(in the rows, 128 means zero)
Rows swapped in pairs by one turn or mirror: which row each one swaps with
tedol: [105 124 119  85 143 130 130 107 142 139 116 133  97 143 122 117 163 106
 170 103 136 175  88 100 118 120 127 141 105 174]
Nit: [134 111 118 117 138 151  87 122 172 147 142 139 150 149 137 133  91 131
 147 123  99  88 137 121 127  98  90 116  91 132]
borad: [127 166 133 112 122 114 157 131 128 138 107 127 135 135 106  97 125 145
 155  74 126 121 157 137 117 144 141 150 119 133]
zime: [136 132 141 136 143 158 127 119 119 196 143 186 158 157 139 121 135 110
 127 105 109 139 124 113 130 106 102 114 134 155]
leva: [137 140 128 121 102 118 118 130 162 132  96 137 125 150  91 123  94 146
 157 111  98 112 168 156  97 132 135 136 109 133]
bugo: [133 144 123 109 145 125 114 145 150  98 118 106 130 158 123  92 157 155
 172  98 142 107 102 109 127 147 106  99  99 166]
fumu: [140 126 150 133 142 157 128 122 125 198 146 180 150 156 135 118 142 115
 124 102 123 130 120 110 127 115  98 122 136 147]
Tifeb: [149 107 142 102 107 153 156 132 133 109 116 116 120 129 139  98 139 176
 159  91 114 134 134 119 127 112 126 169 133 136]
nep: [142 121 136 107 135 146 103  96 125 194 136 184 168 170 133 124 125 121
 134 121  88 157 134  97 131 113 112 122 122 149]
Ronom: [163 139 151 129 128 152 122 128 130 102 146 155 138 191 111  79 170 154
 149 138 141 141 145  88 121 138 129  91 123 153]
bas: [130 165 127 136 118 127 113 117 172 121 112 123 109 168 111 108 144  99
 148 120 140 108 156 133  86 136 137 106 108 128]
toziz: [138 142 134 148 122 115 123 164 136 133 165 143 103 177 126 126 103 132
 165 130 122 143 151 131 151 127 120  98  76 140]
biva: [151 116 127  68 134 144 100  74 136 157 128 151 172 174 121 106 115 151
 145 120  71 135 141  94 133 114 130 115 112 141]
zut: [143  90 127  93 106 148 138 130 138 122 112 125 134 114 141 115 142 172
 156 103 104 161 118 101 129 101 125 179 130 140]
Gilab: [145  92 124 100 109 157 123 127 132 138 109 133 144 118 148 129 136 143
 144 117 105 180 121  89 118  90 116 171 119 145]
Vazu: [116 137 134 123 153 133 126 148 153 108 124 116 108 153 130  89 153 143
 167  79 149  95 117 124 117 134 108 114 129 162]
Natad: [141 127 109 153 117 152 101 125 140 160 116 148 128 150 137 150 142  87
 154 146 134 173 133 122  85 112 107 126 113 134]
riru: [138 140 110 134 119 106 103 144 127 130 136 146 128 178 121 138 109 132
 166 131 114 188 153 116 155 133 120  88  64 143]
fibiz: [144 148 147 120 137 126 117  86 146 125 127 168 126 163 121  91 168 156
 149 127 164 159 130  75  99 137 137 105 110 178]
nale: [143  94 138  88 103 154 141 127 128 125 107 127 133 114 138 122 145 160
 155 104 107 158 113  89 112  97 123 169 122 144]
lineb: [117 166 133 108 115 121 153 111  93 134 104 123 154 138 132 100 152 128
 163  80 130 156 152 117 138 135 122 133 134 142]
bov: [137 133 112 102 121 108  98 137 131  95 115 113 142 176 118 117 142 147
 170 117 123 165 103  99 150 145 102 102  73 168]
Bap: [139 110 145 110 108 115  97 122 126 123 105 146  85 169 125 123 153 125
 166 155 113 171  99 125  82 133 110 113 131 173]
Vofo: [140 107 142 116 104 110  94 116 138 125  99 141  96 171 124 124 147 124
 171 158 114 178  96 120  83 138 112 114 123 174]
zedi: [130 162 131 108 119 114 146 125 122 141  95 127 139 132 115 104 124 142
 169  68 132 133 165 126 135 139 150 151 114 134]
buve: [149 108 106 128 108 162 106 122 129 154 104 149 162 120 139 151 136 120
 146 131 107 183 125 103 111  99 116 160 122 134]
Goded: [147 124 142 135 102 117 104 143 161 135 110 148 122 170 111 133  89 152
 153 139  74 116 149 157 103 129 118 120 110 137]
kav: [122 158 129 112 119 116 141 127 134 148 109 130 135 130 108 102 107 143
 164  70 112 125 156 139 132 132 143 145 109 121]
verap: [164 134 148 129 126 156 124 125 124 106 140 159 144 192 122  83 172 152
 139 137 151 136 146  89 123 146 127  91 125 160]
seg: [137 169 129 123 133 139 124 111 162 115 120 124 108 171 108  99 151 108
 166 115 137  98 150 133  89 150 136 107 110 133]
bug: [140 133 102 120 121 106  84 135 126 137 138 143 138 181 125 141 107 132
 174 143 110 185 144 109 146 136 107  96  68 157]
zed: [110 117 115  76 148 134 124 116 140 143 113 134 107 136 133 109 155 105
 163  89 130 169  91 104 124 115 140 135  99 169]
fab: [146 124 115 156 101 145 103 117 135 148 109 144 135 144 137 153 138  82
 143 148 133 165 146 123  88 103 121 117 110 135]
bagon: [168 129 137 147 120 151 128 143 130 110 145 149 143 193 123  87 167 137
 139 147 133 124 155 102 131 141 120  98 130 144]
Saf: [142 122 138  80 133 145 106  85 150 145 127 152 176 182 109  99 120 148
 139 122  72 137 152  91 131 119 131 116 115 133]
nikif: [110 111 108  81 153 135 132 118 145 145 116 133 104 148 123 121 150 107
 168  91 126 171  86  96 141 132 138 140 108 165]
Lefel: [134 123 145 133 142 146 124 110 126 199 151 186 150 165 143 122 141 111
 137 102 107 142 124 102 133 109  99 119 130 147]
lari: [147 125 149  99 125 143 161 147 144 106 141 122  99 135 129 109 127 170
 160  89 114 118 129 115 141 119 126 163 116 130]
tir: [135 148 137 114 146 128  88  82 183 141 138 155 112 150 121 119 137 159
 159 108 151 143 124  86 104 123 138 108  85 170]
Larup: [139 115 117 120 134 148  85 133 157 146 134 137 152 149 140 145  98 130
 159 115  95 100 143 132 124  91  94 110  88 122]
guto: [135 151 133 116 148 120  93  84 169 140 130 159 111 152 120 114 135 154
 166 112 163 149 126  79 101 121 137 106  88 166]
puv: [143 119 124 122 125 151  89 129 144 129 124 113 160 146 139 142 112 132
 150 119  85  94 139 129 133  95  77 119 105 119]
vagok: [144 114 113 141 108 150  92 113 129 163 110 146 135 132 142 155 141  97
 160 150 122 179 125 109 103 107 121 135 110 128]
zanam: [140 117 118 122 120 153  97 123 130 129 118 104 173 156 143 132 126 126
 152 121  80 104 139 128 132 103  73 113 108 120]
bagof: [137 115 150 109 119 132 160 157 135 106 139 128  96 135 133  93 133 168
 158 100 130 117 131 111 157 115 132 149 115 137]
modo: [148  99 140 129  95 119  86 138 138 129 104 142  98 174 127 127 141 138
 160 165  98 160 103 126  91 128 106 112 128 167]
Ped: [143 104 143  90 119 150 156 144 139 108 121 119 101 129 126  92 129 174
 164  97 114 124 119 117 135 110 132 162 113 141]
zesi: [132 129 124 104 139 129 105 145 144  84 117 100 127 165 118  94 158 150
 176 107 144 108 113 103 125 143  95 105  99 167]
Zes: [134 115 104  96 154 166 132 152 156 155 148 140 128 161 126 121 129 107
 148 103  97 117 121 110 172 118 132 134  84 130]
Nabab: [134 131 135 109 143 126 111 146 148  87 119 100 114 162 122  99 152 146
 165  95 147  96 107 118 124 146  93 118 116 165]
bogin: [149 110 140 146 108 125 101 155 155 131 114 138 102 168 113 121 108 149
 150 162  79 125 133 148  97 114 103 117 120 142]
Zak: [145 146 125 125  97 131 122 107  99 126  97 110 182 145 143 121 148 121
 153 112 106 145 138 118 140 120  83 119 123 109]
zaguz: [134 123 130  63 133 136 112  86 157 126 122 140 161 175 105 111 126 150
 148 109  68 118 142  92 128 125 137 118  98 132]
far: [133 126 138  83 132 142 104  78 149 147 125 151 176 176 117 106 123 150
 142 125  67 135 150  81 129 120 129 109 119 132]
kat: [160 145 140 139 127 144 131 128 128 104 141 147 137 188 117  82 171 158
 138 141 145 141 143  85 106 138 122 101 128 167]
Gutu: [144 146 148 119 144 124 108  91 151 140 134 165 128 158 111 112 159 147
 162 118 167 153 120  74  92 135 138 101 103 180]
Rif: [137 136 132 142 122 109 119 155 133 144 149 147 107 183 130 144 105 126
 170 140 102 154 152 125 155 131 115  99  79 146]
savul: [144 137 125 138 123 114 108 151 143 138 165 145 110 176 131 133 100 136
 161 141 101 148 140 131 163 120 119  99  68 142]
tud: [137 157 146 119 138 129 113  93 145 132 133 169 122 160 126  98 170 150
 157 115 168 160 135  72  96 131 142 108 111 177]
manef: [147  98 134 123 102 104  91 151 145 121 119 146 104 175 111 126 116 157
 156 164  79 135 127 142 110 114 104 107 110 150]
vap: [145 101 128 105 107 161 135 129 120 138 108 142 148 113 148 125 149 140
 146 115 104 177 118  87 121  92 119 171 121 144]
zonu: [121 112 139  96 118 109 121 111 133 120 117 129  86 163 132 114 158 111
 173 128 138 182  86 108  95 131 115 115 117 184]
nalo: [139 118 138 130 127 138 150 168 140 123 159 134  83 159 134 103 122 144
 164 118 112 126 137 119 173 114 124 128 105 144]
gitum: [147 101 145 122  90 103  99 135 136 119 110 144  96 174 120 130 131 142
 160 167 100 160 109 137  89 125 102 105 124 164]
zumer: [147 117 110 146 111 151  94 123 136 169 113 151 141 143 138 147 137  87
 148 142 130 174 132 122  99 103 109 139 116 141]
vitip: [147 125 120 123 120 150 101 126 134 138 124 112 181 156 150 132 114 124
 146 124  88 104 138 123 131 104  81 103 103 113]
Vin: [121 141 134 127 151 147 122 139 158 109 131 131 108 148 123  89 146 143
 157  91 155  80 117 122 115 137 102 109 129 165]
Ziput: [143 122 150 124 139 155 110  91 131 195 143 175 171 156 141 124 132 121
 138 112 101 151 121  96 133 106 120 117 133 154]
giri: [122 164 124 109 115 115 156 117  97 140 105 124 140 140 126  98 140 130
 162  74 129 157 157 121 143 139 125 128 124 129]
siniz: [108 117 129  88 131 123 135 120 133 141 110 134 103 148 131 119 168 106
 160  97 133 179  88 100 110 133 133 136 107 184]
vaza: [149 117 138 108 137 148 109  83 126 186 137 184 172 170 137 123 128 134
 131 127  86 157 133  92 134 113 113 118 122 144]
dadiv: [136 146 133 120 144 125  90  86 172 141 126 168 120 151 116 115 150 149
 168 103 163 145 131  83  96 124 140 113  87 174]
Lagi: [155 120 142 138 105  99  93 155 158 122 119 140 115 163 114 127  98 138
 143 140  82 114 142 157 106 123 118 118 112 143]
beme: [143 114 104 108 150 160 122 156 159 150 155 140 149 163 128 112 124 104
 139 108  89 112 140 105 162 110 124 132  84 133]

nalo swaps with leva
buve swaps with zonu
bagon swaps with zaguz
puv swaps with Nabab
Natad swaps with zed
manef swaps with Tifeb
toziz swaps with kav
bogin swaps with Ped
bug swaps with lineb
gitum swaps with zut
nale swaps with modo
lari swaps with Lagi

Rows swapped in pairs by one turn or mirror: which row each one swaps with
Defat: [ 97 127  95 115 141  99 111 116 124 144 134 149 121 122 147 126 139]
dus: [ 91 103 162 115 145  88  70 167 113 154 155  96 157 133  90 115 119]
pibel: [ 97 120 177 121 167  86  93 139  95 129 121 115 150 147 103 169 134]
konid: [117 120 153 148 182 137 137 125  97 123 139  77 142 110  95 126 134]
Ter: [ 88 137 150 133 130 152 146 126 110 141 149  95 129 118  84 112 149]
duf: [ 97 128 134 117 164 100  76  90  98 114 118 117 134 141  99 125 184]
dode: [ 82  92 151 124 148  99  83 141  78 120 157  91 167 117  90 126 132]
lal: [ 73  95 155  98 138 101 108 104 121 180 114 101 148 132 131 128 177]
gobog: [104 119  99 119 160  92 134 119 122 147 124 147 114 133 146 118 138]
neri: [100  94 133 100 185 109  66 130 107 137 127 114 141 124  58 104 156]
risol: [ 81 135 133 144 145  92 138 135 119 146  93 144 119 147 118  96 146]
dozo: [ 83 119 125 138 152  86 146 136 124 149 106 145 109 136 118  87 138]
kom: [101  59 141 106 143  99 113 159 111 142 117 119 154  96 104  86 149]
ret: [141  98 145 107 138  96 126 147 119 155 130 124 102 113 102 156 159]
Benan: [ 93 138 143 107 191 115  95 133 113 130 125 122 137 134 124  79 109]
vekal: [ 89 147 159 115 159  69  88 143 111 130 141 141 163 106  84 119 126]
nubi: [101  81 121 114 142 118 112 141  98 163 134 139  95 157  90 131 137]
siga: [108 105 131 121 160 133 161 124 122 131 141 134 112 125 132 146 132]
Rubop: [102  77 163 101 157 113 131 128 101 107 149 143 115 153 115 120 141]
Mimu: [ 90 133 170 110 158  73 100 146 124 125 137 147 172 110  91 113 134]
Pakez: [ 95 142 136 137 142 124  87 136 105 180 114 119 110 105  90 149 162]
Nekug: [ 84 105 183 104 161 111  99 143  92 138 112  66 127 113  81 105 156]
kolak: [ 70 103 164 141 171 119 132 145 139 158 104 114 127 125 139  88 154]
vuro: [ 55 140 158 145 138 115  73 129 114 141 109  87 138 127 102 107 144]
rosip: [ 97 140 139 104 187 122 102 132 113 106 144 126 148 111 114  91 110]
detif: [ 95  92 140 105 146  82 105 124 114 150 121  81 120 108 148 154 158]
kazi: [ 94 118 182 130 160 145 135 117  97 151 139 105 164 139  89 121 141]
Tos: [ 88 106 172  88 150 124  95 136 101  92 138 125 149 129  94 151 148]
dak: [ 92 142 169 148 144 104  91 136 118 156 148 131 169 106 101 156 144]
vaso: [ 65 112 153  77 124 100  97 133 135 154 133  87 133 102 116 116 167]
vokeg: [115 128 108 122 146  87 114 108 124 157 153 155 138 122 128 124 132]
mul: [101 128 131 147 120 122  91 146  63 144 109 111 143 127  91 127 138]
Ligak: [ 94  88 168 101 173 129 124 164 134 160 131 122 117  87  97 104 142]
gakir: [ 99  99 111 158 137 108 118 141 123 170 128  99 129 147  93  86 153]
Mir: [103 150 142 103 191 100  93 129 104 114 140 130 157 115 111 114 112]
nav: [ 83  79 153 142 120 111 140 134 142 149 157 127 144 106 105 116 143]
fofe: [ 91 141 143  98 191 115  76 117 124 119 115  97 143 102 121 135 154]
Ven: [110  85 139 144 187  94 149 124 132 138 101 116 137 142 106 117 176]
vube: [125 132 160 114 186 123  96 149 109 131  97  87 110 120  85 112 160]
lok: [111  92 143 132 113  99 139 127  97 168 139 101 119 117  84 142 173]
bareg: [ 80  72 109 147 137 108 126 130  93 145 125  90 122 140 118 103 161]
siz: [ 90  97 114 121 147 126 127 112 114 114 102 122 116 141 112 121 193]

risol swaps with Mimu
vube swaps with ret
nav swaps with vuro
Defat swaps with rosip

